128 stands for zero in the data rows.
Two rows play each game, the first against the second. How much does the first row win by? 15 is about a draw, 30 a big win and 0 a big loss. Wins can go round in a circle: one row can beat a second, the second a third and the third the first. Each row has two weighted sums of its numbers, A and B, taken from their middle values. A row wins by its A times the other's B, less its B times the other's A.
[151 137  80  98 130  96 171  98 140 159 108  79 178 124  61  83  88 111 102 126  94]
[158 168  77  92 160 119 115 113 119 136  91  79 133 173 109  99  98 117  87 153 144] 18
[108 109 165 149 109  92 124 134 104 126 168 157 128 102 148 133 122 133 164  99 115]
[186 105  37 105 121 126 137 107 127 115  38  86 133 128 107  67  40 116 112 103 122] 25
[ 62 142 102 185 101 117 131  88 111 132 206 140 179 164 129 121 139  97 161 101 142]
[110 119 110 132 138 150 102 118 111 119 142 174 106 146 181 180 149  99 136 110 177] 16
[191  94 119 118 102 110 125  70 127 121  91 166 105 115 142 132 130  62  99  79 173]
[ 91 189 112 201 189 138 127  99  85 103 188 131 143 212 130 108 110 140 168 115 141] 11
[ 81 132 114 156 147 120 113 144  96 110 202 150 133  97 142 159 172 137 134 147 142]
[ 96 145 116 125 141 148  97 157  97 103 169 144 137 154 159 153 149 116 141 161 160] 18
[169 148 102 126 132  92 196  81 132 139  76  93 140 124  67  24  54  93 129 113 101]
[121 141 125 173 130 104 101  92 120 136 112 177  77 108 175 117 114  91 175  77 166] 13
[183 130 209  84 123 152 119 165 179 128  81 144  72 113 169 186 171 139 133  99 126]
[146 146 134  92 102 135 178 126 155 164 128  95 153 164 110 149 108 153 109 141  76] 22
[138 145 120 109 110 116 115 130 115 131 102 119 176 151 119  70  94 140 113 117 156]
[143 109 148 149  97  95 185 157 196 166  97  68 157 105  84  68  85 146 163 124  70] 15
[127 130 135 100 178 137 115 165  72  87 174  99 143 101  95 158 132 201  92 176 102]
[143 115 115  80 101 118 152 109 149 160 117 101 158 122  63 133 108 104  75 140  95] 2
[150 125 118  97 141 116 142 180 150 125 123  41 109  62 110 163 137 121  99 147 109]
[119 135  84 131 123 126 115  57  74 111 129 131 177 147 119  92 120 120 146  97 177] 16
[115 119 111 138 152 131  75 175  97 105 149 174 110 127 182 186 136 151 133  94 153]
[159 127 133 148 146 102 114 100 137 167 119 132  77 154 165 157 137  64 124 109 149] 15
[ 89 128 164  99 116 168 175 128  99 115 168  93 196 117 111 157 172 187 113 173  85]
[129 143  95 142 155 125 137 119 134 144 119 141 118 144 127 102 105 138 122 159 125] 6
[119 129  91 128 144 140  92 107 104 107 159 144 152 143 145 129 157 106 133 123 154]
[147 131 124 120 118 121 129 132 137 119 141 179 111 119 127 160 163  68 108 163 167] 15
[114 119 133 139 149 122 157 184 117  91 146  90 157 117 118 135  99 168 123 156  83]
[118 168  73 162 129 107 155  71 100 133 126  22 147 147  97  33  48 133 161 141 125] 12
[ 97 142  84 115 140 145  97 130 122  72 122 153 113 157 142 141 138 130 130 152 184]
[143 117  86 108 122 166  98 112  94  77 156 167 140 134 140 143 142 119 121 111 180] 17
[145 123 102 177  83 116  98 106 116 109 139 200  91  88 163 145 126  91 140  83 166]
[ 50 139 102  93 151 242  89 152  62  71 190 154 176 184 188 189 165 191 105 198 162] 12
[143 139 148 114 169  46 134 184 164 150  99 117  86  88 114 135 136 135 128 166 108]
[167 129 101 155 137 120 130 103 120 163 139 154 122 121 130  87 118  86 130  82 157] 10
[174 110 144 154 143  68 161 129 136 151 104  92 127  88  94  74  77  97 164  88  92]
[114 130 173 162 103  64 107 100 153 150 151 169 125 122 172 123 159  93 147  99 125] 17
[166 149 182 101 123 187 176 131 218 153 122 133  85 116 174 176 140 108 137 124 105]
[159 124  87  49 147 134 101 125 112  96  65 104 145 129  80 102  85 105 113 153 154] 4
[137 138 151  93 110 104 127 110 170 182 119 110 117 175 120  54 138  80 102 122 104]
[128 138 160 127 135 109  80 133 127  85 131 167 125  95 131 138 147  57 113 124 171] 2
[157 164 182  93 141 112 149 190 169 147  91 157  76  86 121 137 133 147 127 177  85]
[121 100 137 135 112 120 137 116 130 121 153 109 171 143 108  88 154 114 100 112 119] 20
[164 130 158 102  99 149 155 138 169 137 116  82 148 152 109 118 117 140 107 111  97]
[137 132 117  66 143 144 103 125 159 129  98  97 137 158 119 121 112 117  92 171 123] 15
[140 120 136 107 145  89 133 147 142 143  81 116 114  91 112  91  91 160 115 118 100]
[149 138 113 127 128 192 100 130  97  81 148 166 155 119 123 133 146 149 114 132 167] 13
[213  96 126 150  88 147 181 114 183 154  61 105 124 156 126 119 103 133 139  47  97]
[100 122 149 147 159 114 123 143 108 129 159  91 154 122 143 123 115 163 151 162 105] 10
[ 79 157 108 165 141 136 118  98 101 115 181 162 117 154 160 134 152  98 158  92 161]
[154 145 174  81 116 133 155 122 166 123 132 152 111 142 169 169 138 109 119 100 101] 20
[ 54 153 110 208 114 123 146 102 153 167 201 158  90 212 199 163 173 116 191 126 121]
[122 119 140 139 154 120 175 146  87 100 152  97 148  73  67 138 119 177 135 176  91] 23
[118 159  65 148 147 143 110 113 128 104 133 146 138 142 123 134 130 139 139 106 171]
[113 145 154 214 110  45 181  87 106 147 138  90 165 111  92  48  84 133 181  93 113] 24
[135 108 100  66  87 166 157 124 146 154 115 104 186 166  98 134 110 161  86  89 106]
[147 138 122 161 135 138  98 134  99 112 142 137  98 113 159 165 127 139 160 127 119] 14
[117 168 107  93 133  99 106 115 102  93 132 149 105 145 137 112 140  70 127 162 190]
[115 137  74 127 135 139  95 188 131  99 130 178  65  91 158 189 141 146 111 121 156] 24
[117 112  83 161 133 147  98 150 100 139 115 147  33 125 132 127 119 152 130 119 144]
[ 93  96 105 147 115  99  91 163 145 142  92 152  76  87 154 126 128 151 137 112 130] 10
[116 133 147  98 123 183 163 137 166 131 134 102 158 150 107 147 134  76  89 184  94]
[125 119 138  98 125 120 151 174 143 131 102 117 108  90 110 123  92 160 132 162  95] 13
[172  92 120 124  89 120 141 112 148 127 121 149 119 108 119 110 129  63 114 111 163]
[ 61 109 177 118 136 140  95 121  90 117 190 131 137 137 170 170 153 165 135 154 122] 4
[142 105  95 124 108  98 120 125 102 124 130 153 140 137 103 103 116  95 215  81 131]
[121 121 135 173 111 122  90  94 113 154 138 150  91 133 189 129 123  96 163 101 153] 9
[120 120 153 146 141 152  99 108  97 114 161 127 175 164 106 114 144 122 110 131 135]
[ 93 148 116 147 123 126 118  90 100 123 178 165 150 154 167 110 148 121 170 125 156] 17
[165 108 170  92 106 166 150 170 166 144 210 131  78 107 150 178 168 154 125 108 106]
[125 126 125 146 135 138  95 129 140 127 115 184  90  90 176 148 153  91 123 118 169] 14
[129 108  68 113 142 158  50 145  86  92 109 180 117 128 131 160 165 149 104  86 189]
[164 119 151 142 161  89  83 134 122 116 117 160 105 117 157 104 159 120 168  72 166] 15
[107 139 137 193 106 107 141  86 121 141 146 142  96 130 145 110 121  95 157 101 140]
[132 142  64 103 112 146 110 105  90 100 114 148 130 106 112 110 115 132 114 112 160] 14
[135 112  84 117 119 114  80 126 127 114 151 184  92 118 192 153 164  92 154  80 175]
[236 144 176 129 152 106 178 129 174 159 119 118  87 104 108 160 134 115 154 121  90] 17
[152 141  75 151  89 139 114  92  76 121 128 137 148 137 133  95 138 152 151  72 158]
[100 126 117 156 109 119 111 105 106 111 180 184 147 114 131 139 150 101 161  83 162] 15
[106 103 155 142 137 102 127 166 131 138 134 142 101  93 125 142 127 154 144 113 125]
[108 139 105 182 145  96 117  74  99 144 164 118 163 164 124  78 106  86 177  99 163] 20
[103 132  85 132 120 128 117  99  98 106 147 104 166 125 119  97  78 143 105 107 146]
[138 124  64 125 121 116 117  22 113 136 114  77 195 119  49  67  62 126 112 139 128] 15
[124 146 143 126 125 121 133 139 174 144  89 170  78 103 143 143 149  78  96 162 150]
[139 113 116 105 119 101 171 117 226 170 120  79 153 157  89 106  92 149 102 156  94] 23
[108 128 109 120 147 157 107 108  75 109 133 153 140 145 121 123 129 134 121 132 151]
[124 149 102 105 141 126  94 164 131 115 146 119 128 151 159 139 140 138 125 128 131] 18
[ 50 170 145 138 128 183  76 151 104  98 226 159 126 167 185 158 177 156 140 191 167]
[120 118 147  34 121 189 120 196 147 104 179 122 118 125 141 200 132 180  81 189  99] 11
[122 151 119 154 171 166 122 115  91 101 140 131 148 169 134 106 125 111 121 176 144]
[121 128 140 127 107 154 128 135 171 137 136 152 114 134 175 136 170 148 149  99 142] 16
[114 121  66  85 134 168  70  90  60  96 160 132 185 159 112 130 139 148 126  81 178]
[124 132 156 126 111 183 209 122 131 138 120  94 166 141 114 146 136 169 153 142  94] 7
[157 126 152 115 110 128 162 105 165 163 108 125 156 147 110 108 112 121 131  82 106]
[103 145 135 155 119  97 130  80  72 136 143 108 191 143 107  65  90 100 159 103 131] 10
[114 145 148 158  99  66 121  81 142 148  99 115 120 153 169 106 156  78 140  94 138]
[119 131 153 112 125 191 175 137 129 156 128 106 155 103  99 149 158 176  68 145 100] 14
[105 133 100  90 145 177  53 161 114 117 239 158 112 193 207 218 188 144 122 152 177]
[131 124 109 103 100 149 166 137 128 136 122  95 178  71  41  88  86 129  69 145 100] 18
[133 149 159 130 139 105 149 129 157 151  57  73 122 146  66  86  83 119  87 159 119]
[181 102 115 120  98 113 110  88 126 133 107 153  75 113 146 128 143  65  88  96 168] 14
[107 129 154 153 141 192 186 123 146 142 144 113 153 134 149 135 125 141 125 162  96]
[153  73  68 156 105 165 134 123  86 103 135 147 183 151 121  99 133 110 136  72 178] 19
[161 102 169  87 156 175 152 177 184 143  69 127  73  58 139 144 117 135 117 106 102]
[140 116 137 112 152 185 139 166 133 110 169 112 111 128 137 188 163 162  68 159  95] 16
[ 89 112 163 148 136 109 120 161 122 144 156 117 136 127 129 130 140 186 160 127  98]
[113 133 128 145 110 111  95 109 109 122 150 152 165 148 118 100 139 130 155  68 170] 17
[154 114 159  98 109 123 205  92 185 194 115 124 122 169 170 103  88 122 139 106  74]
[104 113  90 141 111 133 121 112 123 123 133 146 126 143 143 120 131 127 128 116 164] 13
[149 146 157 101 167  84 171 181 131 141  75 131 109  53  96 125  95 127 100 159 108]
[137 113  86 158 157 173  88 171 106  84 148 180 116 121 161 138 150 155 139 140 160] 15
[125 106 198  81 134 119 159 166 181 127 133 134 126  93 112 145 147 167 115 165  76]
[106 111  73 132  88 169 135  94  97 127 176 165 155 131 117 121 143 145 112  97 151] 14
[131 145 131 156  96  93 130 125 150 121 105 167 109 105 107 117 142  87  98 141 162]
[119 103 144  88 142 146  96 212 154 110 129 137  74  94 157 196 153 172  90 178  93] 13
[123 131  93  70 134 146 135 117  99  94 126 111 154  88  67 108  88 110  66 147 147]
[160  89 109  96 125 134 152 145 130 148  82  99 105 114 129 111  72 158 103 121  91] 14
[ 97 148  71 162 131 142 123  88  40 106 142 145 162 153 117 107 108 124 139  93 157]
[119 136 127 154 116 202 127  98 101 121 122 108 122 156 171 150 143 118 138 153 128] 15
[197 136 133 118 108 134 169 135 156 157  69 121 113 135  98  98  84 131 118 129  99]
[153 131  78 148 127  94 172 145 126 133 126 104 116 110  89 111  99 144 125 131  99] 21
[138 131 152 149 147  88  85 119 109 119 131 207 109  86 144 125 178  65 149  89 170]
[138 115 138 153 135 125 136  97 136 135 100 166  66 131 172 134 154  84 129 140 139] 11
[187 104 175  84 151 116 149 165 232 150  72 128  59  85 163 164 171 113 125  97 114]
[ 71 143  96 141 107 141 110 124 120  93 183 168 141 116 112 117 172 134 126 160 147] 20
[122 146 109 117 120  80 139 121 131 129  78  88 182 124  48  53 104 137  93 138 126]
[144 140 150 117 123 116 146 173 164 154  70  92 117 118  75 124 120 144 112 107  92] 14
[147 124 140 104 159 102 135 176 144 116 110  98  72  76 123 156  99 137 125 146 101]
[137 104 130 138 100  98  79 103 128 126 138 202  94 107 172 123 139 102 136  57 190] 15
[147 137 139  92 192 128  95 166 132 154  83 133  72  73 131 165 111 145  89 123 123]
[ 96 122 106 164 127 147 105 133  77 116 192  72 133 128 141 168 175 135 164 112 132] 25
[ 74 145 131 130 127 132  87 157 126 138 136 154  70 151 223 145 137 151 185 143 134]
[109 126 142 114 136  95 123 143 119 136 122 138 133  86 123 128 136 135 129 150 103] 17
[ 73 135  90 164 105 133 100  87 100 114 152 125 178 165 125 112 129 137 159 136 132]
[131 129  90 149 149 162  98 106  90 107 127 131 128 177 148 101  82 106 133 129 173] 16
[150 127  91  68 119 145 148 108 152 149  95 145 130 107  95 106 126 114  98 148 150]
[ 95 135 109  81 130 173 102 199  94 110 173 129 138 130 147 189 142 174  88 204 153] 19
[ 83 142 157 145 143 123  92  96 103 128 169 120 124 147 144 138 172  98 166 130 134]
[176 134 144 136  93 107 193 134 179 179 111 108 146 187 127  98  96 114 150  54  83] 23
[162 148 130 176 119  79 168  85 141 171  69 127  92 131 142  83 107  48 183 110 129]
[137 128 122  98 115 123 149 122 154 144 114  71 155 155  73 112 119 150  85 136  90] 18
[179 115 134 107  98 145 185 118 156 184  97  78 162 169 118 110  81 135 105  71  82]
[110  98 130 114 132 151 102  70  99 111 151 158 168 143 123 102 163 123 117 115 147] 13
[146 132 123  69  81 236 163 148 134 129 101  96 146 165 145 153 132 181 105 140  81]
[ 81 140 172  95  99  88 167 118 134 154 145 109 193 106  55  92 116 129 103 178  92] 22
[143 134 130 112 155 111 130 146  94 112 120 133 101  84 116 157 134 134 127 152 118]
[160 143 166 102 112 166 162 174 213 152  96 125  86 125 162 184 165 143 126 134 104] 16
[125 130 111 149 174 124  95 134 133 137 126 182  91 123 181 170 142  90 152  93 182]
[160 108 202  69 191 112 115 166 135 124 138 107 108  73 125 170 132 151 115 179 123] 9
[170 125  99 182 106  76 149  80 138 168 124 160  94 127 148 113 118  53 167  47 167]
[155 143 142 175 135 103 106 134 118 131 128 153  98  71 119 126 116 111 157  77 122] 17
[118 127 128  77 170 147 108 204 149 107 104 129  97  86 136 180 144 166  81 207 125]
[135 128 175  61 101 170 102 197 192 108 136 143 123  82 104 227 216 167  92 155  99] 12
[138 138 182 145 141 103 116 180 144 129 123  94 121  96 148 102 131 184 138 164  86]
[ 88 141 127 158 106 105  99 143 114 128 130 158 121  82 175 143 149 127 151 109 134] 10
[205 130 167 129 144  86 174 138 154 159  73 116  91  87 112  98  90 123 133 107  88]
[ 32 151 143 116 110 175  59 153  96  74 229 149 138 153 180 184 207 143 133 191 167] 15
[ 59 148  72 170 125 161 114 123 112 101 167 154 122 131 113 107 128 160 140 147 159]
[127 110 129 192  64 106 164  99 128 155 109 189 101 107 139 116 134  78 137  81 133] 18
[171 146 133 110  94 149 200 120 152 178 106 137 117 132  82 132  63  88  81 115 117]
[151 178 126  99 139 107 154 146 134 139  96  91 123  87  84 120  68 124  92 145 100] 20
[106 137 119 102 118  97 118  85 126 162 118 106 160 142 150  77 105 108 129 146 151]
[110  85 154 119 160 147 154 158 135 110 117  85 143 109 138 129 113 159 139 137  84] 10
[142  98 170 122 126 115 171 136 161 143 108 102 124 111 129 129 114 133 134 108  75]
[128 124 135 145 128 110  74 137 131 130 117 153  82 101 187 148 150  76 129 101 174] 18
[136 118 109 139 117 166 144 118 148 146 125 160 102 122 148  93 148  73 125 133 166]
[109 109 154 140 132 113 161 157 131 121 139  93  99 103 123 114 102 176 157 137  80] 7
[161 136 146 114 145 107 153 177 175 161  76 115  81  82 102 132  81 134 110 202  87]
[179  34 106  84 117 146 154 139 187 136  93 106  98 135 177 179 137 128 112 125  97] 10
[144 158 159 110 174 105 152 137 135 148  99  70 113 130 116  81 100 117 114 186  90]
[136 139 119 136 127 133 126 131  89 105 145 107 151 162 130  98 111 112 156 114 150] 14
[129 135 117 170 116  84  72 103 136 127 138 169  89  96 146 153 157  93 114  78 196]
[131 140 126 108 134 122 162  92  99 173 101  98 163 156  92  56 104 115 145 118 149] 23
[111  94 162 131 101 113  88 123 115 115 168 187 121  89 157 161 161 103 149 123 163]
[ 81  97 134 132 150 131  81 109  89 104 164 129 177 153 135 136 144 134 118 132 176] 7
[148 131 143 108 148  82 127 182 159 131  79 143  90  53  94 131 112 131 119 127 121]
[183  95  96 132 125 103 133 107 142 108  53 138 169  47 114 108 146  38  98 103 142] 6
[134 127 162 125 140  60 103 148 146 144 121 131  77  90 163 160 156 129 141 140 143]
[112 152 116  90 133 120 120 112  95 105 116 102 182 130  69  82 106 131 100 132 112] 10
[134 107 113 118  81 131  68  68  59  96 170 167 145 171 186 112 167  93 145  93 166]
[109 124 138 165 164 128  82 106 116 125 126 123  85 166 159 107 117 116 149 139 151] 4
[ 88 121  93 159 115 144 127 113 146 112 157 151 190 195 137 127 149 152 128 142 130]
[101 144 106 169 146 157 117  70  99 102 146 115 144 162 159 156 145 136 152  99 130] 18
[102 145  65  74 125 105 123 138  88  86 154 106 150 120  62 162 138 139  74 167 136]
[125 144 129 103 131  96 155 107 113 132  97  53 164 137  67  94  90 137  94 141  92] 18
[115 139  83  88 139 148  86 132  98 103 135 143 131 153 116 125 126 130 135  99 180]
[104 125 118 172 112 118  85 117 131 148 185 189  74  99 170 131 163  91 156  39 185] 17
[136 128 135  73 114 175 130 146 155 142 109 102 150 152 110 148 108 162  79 159  97]
[139 118 153 152 184 126 154 154 124 112 156  75 148 121 116  89  89 201 164 148  70] 21
[113 125 112  75 130 139 125 151 115  97 119  75 164 135  70 122 118 150  69 170 110]
[201 104 109  96 148 119 132 166 144 136  66 128  64  95 127 154 116 145 103  93 109] 14
[179 126 158 124 115 168 156 136 167 150 120  90 121 138 138 155 149 136 135 105 102]
[102 170 170 111 158 141 170 119 146 140 163  89 157 185 115 148 135 166 150 150  92] 14
[174 124 157 116  94 155 172 146 181 166 121 126  96 110 129 160 144 128 128 101  85]
[116 133 170 150  99  91 150  49 122 140 123  98 144 107  75  88 112  33 129 140 116] 11
[136 112 157 128 105 166 159 180 195 182 140 108 128 129 158 182 172 143 132 170  93]
[137 145 125 114  97  89 153  79 136 158  88 108 166 127  78  35  81 101 128 131 130] 13
[173 145 178  88 136 126 143 124 155  90 127 135 134 133  81 162 152 109 104 102 102]
[ 97 138 120 174 112 148 150 113 111 125 146 108 135 171 142 125 161 135 146 125 127] 10
[130 143 147 128 123 152 170 157 161 124 121 112 122 140 127 183 137 194 130 139  89]
[163 150 128 168 146 109 145 104 158 152  69 130  86 141 115 103 107  48 119 113 160] 15
[105 124  67  95 147 188 112 149  79 103 163 130 155 112 123 119 130 142 108 156 162]
[146 124 162  75 161 115 126 175 144 129  81 114  81  55  82 152 154 130  77 211  99] 17
[136 139 151 175 128 109 136 113 126 170 138 150  97 133 175 127 141 102 178  98 130]
[124 108 130  96 112  82 133 126 113 132 121 112 144  93  84 110 114 131 100 139  93] 14
[170 131 198 118 166 123 148 116 149 157  99  92 107 125 121 104  98 149 148 136  81]
[105 133 112 162 139  90 130 117 126 157 141 152 134 123 135  94 149 128 148  99 151] 11
[141 143  74  88 156 170 138 140 105 106 138  81 145 160  81 192 109 169  81 203 107]
[190  84 122 121 144  91 131  78 103 125  95 156 101 141 125  66 107  77 149  38 160] 18
[133 112 153  95 135 182 155 161 166 100 131 103 133 148 143 177 144 178 129 166  86]
[ 57 169  84 122 122 193  63 135  68  77 179 149 165 159 162 165 166 167 108 160 165] 18
[ 91 134 100 136 116 146  80  92  98 112 151 134 173 140 142 118 144 154 149 118 158]
[133 120 120 129 132 143  68 146 110  94 157 185  89  79 181 152 133  97 137  97 195] 14
[175 105  94  77 111 143  98 212 150 105  78 140  67  84 161 184 143 187 100 134  96]
[110 121 175 146 129 104 100 173 132 124 162 110 125 125 162 140 143 174 153 143  99] 23
[120 116  87 151 152 126 158 164  82 110 142 110 139 117 123 117  77 198 151 143  82]
[125 113 159 141 145 136 135 174 140 114 116  81 151 112 114 164 106 211 135 155  78] 12
[106 190 128 198 187 100 170  86 104 139 123  91 142 198  81  59  68  98 161 147 122]
[120 100 123 144 133 124 120 127 101 104 132 129 168 144 123 124 134 125 113 130 150] 17
[121 113 151 124 158  89 116 177 161 148 127 153  74  81 147 120 145 128 140 126 114]
[161 127 128 134 100 168 166 175 198 157  83 114  88 147 160 159 138 148 138  81  94] 12
[139 116 104 142 118 164 104 115 129 116 100 162  79 158 187 140 139  87 115 129 144]
[119  89 119 112 106 151 111 121  81 108 152 160 173 114 106 130 163 124 107 110 163] 9
[100 143  57 145 139 124 111 109  99 123 149 141 151 198 145 148 135 126 154 133 159]
[149 143 206 124 114 116 153 140 221 177  73 133  75  86 150 143 130 133 149 121  91] 17
[105 135  70 121 128 158 129 114  81 103 111 112 144 154 104 130  96 146  69 147 125]
[132 126 114 160 115 154 140  83 104 134 125 142 131 180 118 108 118 112 126  89 146] 18
[119 137  95  53 121 176 130 159  74 103 112  87 148 142 105 140 123 158  54 208 109]
[102 137 159 100  89 125 147 109 154 108 159 107 141 163 111 129 127 145 105 128  71] 16
[105 145 125 135 140 147 143 121 111 120 142 115 152 138  98 110 145 108 112 152 145]
[125 124 117 138 135 146 124 139 148 138  87 124 106 129 120 124 139 100  97 176 131] 13
[143 115 121 119 140  90 156 151 123 155 111 118 121  76 131  77  65 128 124 162 116]
[142 127 126 203 168  83 154 115  85 134 140  98 114 146 147 129 116 113 187 134  95] 14
[133 117 135  99 133 121 132 161 120 110  91 115 116  85  94 128  95 154 110 144 141]
[133 118 150  93  95 141 160 119 159 133 171 155 155 186 138 160 162 117 128  76  95] 22
[139 113 115 110 161 103  91 151 131 139 114 136  83  92 156 149 128 166 148 118 112]
[173 120 151  98  80 127 163 157 206 179  88 122  87  91 119 151 139 129 113  94 101] 13
[ 81 137  94 145 128 140  69 107 105 100 164 169 143 166 136 136 153 124 148 107 159]
[119 160 138 171 146 160 123 119 124 107 120 115 103 141 182 148 143 111 156 148 134] 13
[139 140  99 164 102 133 121 122 111 157  97 114 158 137 101  95 106 141  94 148 135]
[ 80 136 111  48  92 199 134 136  81  95 136 112 146 175 145 192 122 180  53 197 108] 12
[ 99 125 142 157  99 152  93 129 127 100 130 156 122 117 157 160 168 115 135 112 154]
[138 125 127  92 106 146 174 127 191 144 114  94 157 140  53 117  95  98  87 128 118] 17
